The rows below fall into families. The same turns and mirrors carry the whole set onto itself and the rows of a family onto each other. For each named row, which other rows are in its family? Write them in the order they are listed.
These 32 rows form 4 families of 8 rows each.
K_586: [ -1   9   4  10   8 -16 -16   5 -12  14 -27  -3  -8  27 -22   6  11   1
  -7  -4   5 -22  17 -13  -8]
K_33: [-31  -6 -11 -19   4   9 -33   0   2   0  19  15  14  -2 -15  17  -5  15
 -11   4  -1  -4  -7  13 -12]
K_477: [ 21   5   9  14  -7   3  32   9  -1  -9 -16 -19 -22  10   5 -22  -1 -27
  18   6  -3   8  11 -15  -9]
K_182: [ -1   1   3   7  -3  -1   8   1  -2  -3  24  12 -22  31  -2   2   5 -25
 -11  23   3  23   3  20 -19]
K_468: [  0 -12 -12 -15  -6  21  13   2  16 -18  25   4   0 -36  10  -7 -20 -14
  17   8  -9  27 -10   9  -6]
K_201: [ -3  -4   0   0  -4  -7  10   5   1  -5  26  22 -19  27  -6  -4   9 -25
 -14  21   7  13  -7  21 -19]
K_428: [ 10  18   2   0  14   0  -8  -2   1  11  -6   9   5 -31  29  -9   0 -29
 -20   3  -4  10 -15   1 -16]
K_466: [ 29   3   3  13  -2  -4  30   8   1  -4 -21 -14 -23  -6   4 -18  -4 -28
  22   1  -4   9  14 -17  -3]
K_655: [  1  13   7  11  13  -9 -18  -2 -14  16 -17  -1 -10  29  -6  -7  16   0
 -12  -5  11 -21  12 -11  -9]
K_638: [ -1  -4  -1  -6   9  14  -5   6   5   3 -34 -17  11 -27 -10   1  -9   5
  28 -22  -4 -12   4 -33   1]
K_349: [  3   1  -6  -6  10   5  -3  11   7  10 -30 -22  11 -35  -8  -1 -12   7
  26 -20  -5 -15   2 -23   5]
K_584: [-20  -3 -13 -18   7   4 -39  -3   5  15  14  14  24  -9 -16  13  -7  15
  -3  -2  -1   1 -11   8  -8]
K_379: [-11 -19  -5  -5 -19  -1   8   8   4 -11  10  -8 -18  19 -39   1 -14  17
  36  12   9  -6   9 -10  -2]
K_195: [ -5 -14 -11 -21 -14  15  21  14  11 -21  23   0   2 -33   7  -2 -23 -11
  21   4  -7  25  -5   3   1]
K_447: [ -6  -6  -1   1  -8  -2   2  -3  -5 -14  28  23 -17  28  -3  -1   4 -19
 -13  25   2  19  -1  17 -19]
K_511: [-21  -9  -3 -23  10  -1 -31   2  -1   7  21  13  20  -7 -16  15  -5  21
  -5   2   0  -5 -13  10 -10]
K_946: [-12 -23  -9  -5 -12   2   7  10   1 -15   5  -8 -11  24 -40   7  -8  18
  32   2   2  -6  16  -7   2]
K_120: [ -4 -18 -14 -16 -11  12  17  10  17 -20  16   2   5 -36  -5   4 -23 -12
  24   9 -13  25 -12   5  -5]
K_686: [ -7 -24  -5  -6 -22   3   9   8   8 -17  14 -12 -14  18 -31   4 -16  12
  31   5   6  -5  20  -4   7]
K_986: [ -1  -1  -6   1  -7 -11   4   2  -3  -7  32  17 -17  19  -1  -4   0 -16
 -16  27   2  16  -4  27 -15]
K_677: [  7  11   0   0  21   0  -6   2  -3   8 -10   9  16 -24  30  -6   7 -27
 -21  -7  -6   9 -18   1 -12]
K_559: [  7  18   0  -3  16  -2  -2   4  -2  11 -10   5  10 -31  29  -5   1 -32
 -11  -8  -5  10 -12   7 -24]
K_475: [ 17   2  -3  19  -8  -1  33   8   1 -10 -22 -12 -22   2   8 -19  -2 -31
  20   4   2   9   4 -19  -5]
K_121: [-10 -23  -7  -2 -14   5   1   4   5 -14   9  -4 -16  24 -40   2  -9  20
  24  13   3  -6  12 -12   9]
K_122: [ -1  -4 -11 -13   5   6 -11   7   5  -1 -26 -11  14 -39 -10  -3 -15  12
  22 -18  -8 -18   4 -24   5]
K_704: [ -1  -3  -6  -4   5   6  -8   4   0   2 -26 -21  17 -32  -3  -1 -16  15
  29 -16  -5  -9  -1 -30   5]
K_149: [  3   9   4  15  16 -12 -22  -5  -8  17 -24   1  -7  26 -17  -1  15  -1
  -9   0   5 -20   6  -8 -15]
K_503: [ -2 -13 -11 -19 -10  14  18   8  14 -20  23   3   0 -27   5  -1 -27 -11
  19  -2 -10  28 -21   5  -8]
K_209: [ -2   6   6  15  13 -15 -16   1 -14  17 -24  -1  -2  22 -14  -4  20   0
  -5   7  13 -24  12 -13  -6]
K_325: [-24 -10 -15 -19   9   0 -33  -1   3   5  14  20  16 -17 -15  19  -6  16
  -6  -2   1  -4 -11   9  -6]
K_815: [  6  20  -3   0  24   2 -12  -1  -5  13 -16  13   6 -26  19  -6   7 -25
 -21  -1 -11  10 -13   0 -21]
K_544: [ 17  -2   6  13  -5  -2  38  11  -3 -19 -15 -13 -29   2   6 -15  -1 -26
  15   7  -1   4  12 -15  -6]

Same family as K_586: K_33, K_182, K_468, K_466, K_686, K_122, K_815
Same family as K_986: K_655, K_638, K_584, K_120, K_559, K_121, K_544
Same family as K_201: K_379, K_511, K_677, K_475, K_704, K_503, K_209

The rows below fall into families. The same turns and mirrors carry the whole set onto itself and the rows of a family onto each other. For each named row, which other rows are in its family? Write them in the order they are listed.
These 32 rows form 4 families of 8 rows each.
K_44: [ 14  10  10   1   6  61  10  -5   5 -24   4   0  24 -24 -15  14]
K_702: [ 10  -7  15 -24  -5  35  -3 -22 -27  -6  38  22   4 -35  -9  -8]
K_578: [-12  17   4   0 -10  13 -28 -11  -6 -19  11 -15 -11 -24 -10  -1]
K_316: [  7  -2  -7  35  13  23  -9 -17  -7 -41 -27 -10   7 -17   6  -1]
K_705: [ 14 -16   8  20   4   1 -14 -33 -41 -25   3  11 -18 -31   1 -29]
K_14: [ 19 -22  11  16   4  -6 -15 -22 -40 -30   5   4 -11 -29   6 -24]
K_203: [ -4  17  10   0 -15  17 -21  -6  -3 -21  12 -12 -24 -27  -7  -1]
K_535: [  8   8   5   5  -3  60   5  -6   2 -24  11  -5  23 -26 -17  22]
K_166: [ -4 -17   7  -1  21  35   6   1  -4 -24  15   6  -4  -8  25 -13]
K_412: [ 13  -1  -2  42  11  22 -10 -12  -4 -36 -24 -13  11 -18   2  -1]
K_618: [ -7 -14   7   9  15  41   9  -8 -11 -30  17   7   0  -4  28 -15]
K_364: [  8  12   4   2   1  66   7 -16   3 -14   5   2  18 -27 -15  18]
K_184: [ 20  -8  22 -18  -7  37   1 -21 -29  -4  38  17   0 -40 -15  -5]
K_62: [ 17  -3   1  41  11  25  -5 -15  -9 -39 -27 -15   2 -21   1   2]
K_258: [ 39 -26   6  13  22  36  18 -34 -33 -22  -3  13  25 -30  -2  -7]
K_93: [ 31  13   4   9  -6  24 -13 -32 -27 -15 -12   2   9 -53 -34   7]
K_133: [ 29   8   2  13 -10  29 -13 -31 -27 -18 -14  -6   2 -52 -37   5]
K_309: [-12  16   9   4 -16  24 -26  -4  -3 -23  14  -6 -18 -27  -7   1]
K_888: [ 32 -27   5  17  21  43  13 -31 -34 -24  -2  18  31 -29  -2  -5]
K_514: [ 33 -24  11  17  18  42  19 -29 -30 -19  -3  21  30 -26  -9  -8]
K_355: [ -6  14   4   0 -12  18 -27  -9  -6 -25  13 -14 -23 -30   0   1]
K_433: [ 13   6   7  -3   2  59   6  -5   4 -19   7  -5  24 -26 -10  22]
K_598: [  8 -10  26 -19 -10  29   3 -23 -24  -7  32  24  -1 -39 -14 -11]
K_178: [ -2 -17  13   4  16  31   5  -7 -10 -26  25  12   5  -4  28 -11]
K_397: [ 20   0 -11  36  16  31 -11 -15 -13 -37 -21 -18   8 -17   5   5]
K_64: [ 13 -20   5  16   0  -1 -18 -33 -41 -20   7   6 -18 -32   6 -20]
K_579: [ -4 -23  11   8  12  36   5  -6  -9 -30  23   4  -2  -4  26 -13]
K_735: [ 34   4   8   9  -9  19 -16 -29 -26 -15  -6  -1   7 -52 -36   9]
K_421: [ 14  -9  18 -24  -5  38   3 -26 -32  -9  34  19  -4 -38 -11  -5]
K_482: [ 31   7   8  18 -15  25 -13 -39 -33 -20  -4  -1  10 -48 -34   7]
K_938: [ 39 -27  11  17  16  47  20 -27 -30 -25   0  21  18 -32   2  -5]
K_332: [ 19 -18  10  12   9   0 -13 -32 -38 -21   0  11 -17 -30   8 -28]

Same family as K_735: K_702, K_535, K_618, K_62, K_514, K_355, K_332
Same family as K_578: K_14, K_166, K_364, K_598, K_397, K_482, K_938

The rows below fall into families. The same turns and mirrors carry the whole set onto itself and the rows of a family onto each other. For each named row, which other rows are in its family? Write them in the order they are listed.
These 16 rows form 4 families of 4 rows each.
K_402: [ 20   4 -10  21  21 -25 -10  -6 -10 -22  11   4  34]
K_54: [ 14 -41  25  -4  -4 -34  12  15 -32   0  -2   8   2]
K_564: [ 19 -30  19 -11  12 -16  11   5 -27  -9 -14  17 -25]
K_673: [ 23  -8   7   4 -27 -28  -5   2 -16 -13  23  -5  13]
K_797: [ 39  -3  15   9 -18 -18 -10  11 -19 -12  13   6 -19]
K_741: [  0 -14   2  14  39  11   2  30 -36  -8 -14   7  15]
K_294: [ 33  12   0  38   4  -9 -13  -1 -10 -26  -6  11  15]
K_923: [ 14 -15   5  17  34  -7   8  -7 -18 -23 -33  19   9]
K_69: [ 11  11 -11  21  19  15 -14  24 -23 -16   9  -3  20]
K_668: [ 11 -31  37 -11  23 -21  19  12 -34  -8   9   8  -7]
K_671: [ 29  -7  34  11 -17 -20   1  16 -25 -13  31  -3   3]
K_641: [ 20  10  13  32   7  -7  -1  -2 -14 -31  13  -1  36]
K_18: [ 13  -1   2   2 -14  12  -8  30 -29 -10  19 -10   0]
K_745: [  3 -15  16  10  45  -8  17  -6 -22 -25  -8  10  27]
K_611: [  2 -26  14  -5   5   9   7  36 -41  -1  -4   1  -5]
K_96: [ 10 -27   7  13  44 -31   8   6 -25  -8 -13  17  24]

Same family as K_294: K_564, K_797, K_923
Same family as K_741: K_69, K_18, K_611

The rows below fall into families. The same turns and mirrors carry the whole set onto itself and the rows of a family onto each other. For each named row, which other rows are in its family? Write them in the order they are listed.
These 15 rows form 5 families of 3 rows each.
K_515: [ 26  -4  36   4  18 -17   9  -8   5]
K_289: [-11  22   4  23  -8 -45  12 -26  10]
K_610: [-21  25  33   1 -12   3  15  -9 -19]
K_91: [-12  16  -1  27 -12 -40   4 -26   9]
K_303: [-11  16  10  29 -19 -48   8 -18   5]
K_51: [ -9  16   0  22  -9 -46  10 -25  10]
K_892: [ 20  -6  39   5   9 -27  11   2  16]
K_386: [-14  21  31   9 -14   2   9 -13 -29]
K_353: [ 18  -5  33  -4  17 -17  12  -3  15]
K_331: [ 18   0  36  -2  19 -19  15  -4  18]
K_320: [-22  21  28   1 -15   3  11  -8 -21]
K_41: [-17  16  40   6 -20  -1  11   0 -20]
K_271: [ -1  17   4  29  -7 -46   6 -30   1]
K_723: [ 20  -6  31   2  17 -17   7  -4  19]
K_942: [-19  18  30   4 -14   9   7  -7 -19]

Same family as K_386: K_515, K_271
Same family as K_723: K_91, K_942
Same family as K_610: K_289, K_331
Same family as K_51: K_353, K_320

The rows below fall into families. The same turns and mirrors carry the whole set onto itself and the rows of a family onto each other. For each named row, which other rows are in its family? Write them in the order they are listed.
These 36 rows form 6 families of 6 rows each.
K_340: [ 22  13   5 -35   1   1  -7  21 -12  -2   0 -63  -2  13   1  12 -44 -12
   1]
K_752: [-13   9  31 -17 -33  -7   0  -1  -8   0  28  -5   1   0  13  29 -13 -24
 -14]
K_457: [-18  25   5 -11  -2  -6 -18   8  13 -23  26 -29  -1  19  -6   8 -35 -10
  15]
K_305: [  2  -3  21 -22  -9   2  -8  33  -7 -16  24 -50  11  14  28  16 -41   5
   1]
K_136: [ -9 -13   2 -22 -10  36 -10   4 -33   8   1 -29 -16 -10  11 -19 -36  -8
 -10]
K_696: [ -7  -5 -27 -18  12  17  10   0   5  -6  23 -15   1  15 -20  -6 -23 -21
   4]
K_304: [ -6  -8   3 -24 -13 -23   6 -15 -18   8  33  -2   5 -11  25  12  -3  -1
 -11]
K_458: [ 19 -40   2 -35  -1   5   7 -15 -16   7  18 -25  -5 -17  -7 -11 -35  -3
 -22]
K_654: [ 16   9   4 -15  12  -7 -13  29 -25  -2  21 -45   0  18  10  18 -52   8
   2]
K_55: [ 25  -4   7 -25   4 -29  -1  26 -25 -12  20 -33   7  18  29  11 -43 -13
  -1]
K_898: [-18  -6 -17 -23 -12  32  -9   9 -31   6  -4 -14  -9   4 -12  15 -19  -8
 -10]
K_782: [-29 -11   1 -33  -3  10 -12  -4 -21  -7  -3   7  -2   4 -22  13 -33  -7
  -5]
K_321: [ -7  -5 -19 -11 -11  18  -9  10 -13  -7   8  -1  20 -14 -24  -9 -28  10
  -3]
K_924: [  9 -20  38 -23 -16 -21   4  -7 -18  -3  16 -11  -6 -18  12  21 -36  19
 -10]
K_726: [  4  16  -4  -4   4 -16 -19  20  -7 -12  24 -32 -15  23 -13  27 -29   3
  19]
K_812: [  6 -11  -2 -17 -14  24  -8  20 -18 -16  -3 -27  -1  -5   9 -34 -43 -22
  -2]
K_169: [  7 -11  13 -39 -13  17  -4  -8 -19   5 -15 -38 -26 -13  -7 -14 -31 -19
  -2]
K_550: [ 11  20 -14 -33   2  -2 -14  14  11   3  26 -42  16   2  18   3 -42   1
   0]
K_547: [ -1  -5   8  -8  -9 -13 -22  35  -3 -16  40 -22   3  20   8  -3 -14  -9
  25]
K_999: [ 16   5   2  -4  -6  -6  14  19   7  -4  47 -16   7  20 -10  19 -14 -28
   2]
K_369: [ 20   0  37   0 -18 -18  -3 -10 -20   7  26 -16 -27 -21   7   3 -33   4
  -3]
K_724: [ 35   1  39 -25 -20 -23   3  -2 -16   6   7 -32 -20 -12  -7  18 -32 -11
  -2]
K_757: [ -1   8  19  -1 -31  -8   0 -16  -9   6  27 -13 -29 -11   9  17  -1 -13
  -4]
K_302: [-17  -9 -20  -7  -8  16  14   6 -40 -10  -2 -20   3   5 -20   7 -31 -10
  11]
K_174: [  2 -25   5 -19  -6  -4  18  -9 -11   6  30  11 -11   3 -16  10  -6 -27
  -4]
K_34: [ -2   9   2  10  -9 -18   9  14 -19 -19  28 -36  -6  19  -5  13 -28 -13
  32]
K_441: [ 36 -29  26 -22 -11 -16   3  10  -7   2  45 -39  -3   0  11   5 -28 -16
 -11]
K_594: [ -9  -5  10   1 -29  -9  27 -15 -34   0  21 -16 -10  -7  10  15  -9 -21
   5]
K_4: [ -4 -26 -13 -31 -22   8  -1  14 -26  -8 -10   5  -6  -6 -11  17 -14 -24
  -7]
K_980: [ -6 -29   2 -47  -3   7 -23   0 -10   8   5  -6 -17  -8   3 -22 -30  -6
   9]
K_762: [ 13  13   5  -6 -38 -16   8   2   8 -12  25 -19  -7 -15  13  20  -6 -28
  -5]
K_189: [  1   5 -27 -21   8 -21 -12  12   6 -28   8 -27 -12  12  -9  10 -29  -9
  22]
K_324: [-14 -18  11 -22 -12  26  -9   0  -5 -16  -1 -29  -7 -16   1 -21 -44  14
   1]
K_955: [ 24  -7  16 -11 -14 -25  11 -19 -19  -7   7  -3  -9 -28   5 -10 -40  -2
 -11]
K_254: [ 27 -20  -4 -20   4  13  -6  17   3 -10  27 -52   6   2 -13 -15 -48  -5
  -5]
K_275: [ 30  -7  32 -20 -32 -14 -11  18  -6  12  27   0   6 -18  -1  16 -30  -6
  -8]

Same family as K_305: K_752, K_457, K_782, K_924, K_324
Same family as K_594: K_340, K_169, K_724, K_302, K_34
Same family as K_275: K_304, K_321, K_550, K_547, K_980
Same family as K_726: K_136, K_654, K_898, K_369, K_757

The rows below fall into families. The same turns and mirrors carry the whole set onto itself and the rows of a family onto each other. For each named row, which other rows are in its family? Write them in the order they are listed.
These 18 rows form 6 families of 3 rows each.
K_5: [ 40  11  17  -4 -16  10  24 -36  -6  17   8]
K_413: [ 26  29  19  27 -17 -30  13 -14  14  19  -9]
K_35: [ 28   9  15  35 -19 -18  -1  -7   4  32   7]
K_516: [ 32  34   5  -3   3  21  12 -41 -17  51  -4]
K_624: [ 30  39  21  27  12  -5   4 -22 -10  42 -18]
K_137: [  6  39  -3 -21 -31  -9  20 -23  17  31  -1]
K_939: [  5  57  -2   1  -7  -4   2 -26  -2  53 -22]
K_961: [  6  51   4 -13 -27 -21  13 -19  13  46 -15]
K_773: [ -5  28 -15 -21 -11  -8  30 -13   1  47   1]
K_510: [ 26  -2   7   4  -4   9  24 -26 -31  22   2]
K_552: [ -5  20 -14  -9 -18 -17  19 -17  -4  66  -8]
K_775: [ 11   6  11  30  -9 -27   7 -11 -20  44 -20]
K_417: [ 14  20  -2  37  -9 -35  16 -10  -4  36  -9]
K_627: [ 23   3  11 -11 -22  19   7 -20 -13  28  15]
K_670: [ -2  30  -1 -10 -24 -12   7   0  20  46   8]
K_667: [ 19  -7  11  -9   1   7  26 -21 -28  48  -2]
K_367: [ 40  26  30  30 -10 -23  10 -20  -2  31 -13]
K_651: [ 37  21  15 -18 -18  17  22 -40 -15  36   3]

Same family as K_775: K_552, K_667
Same family as K_5: K_413, K_137
Same family as K_624: K_516, K_939
Same family as K_510: K_773, K_417

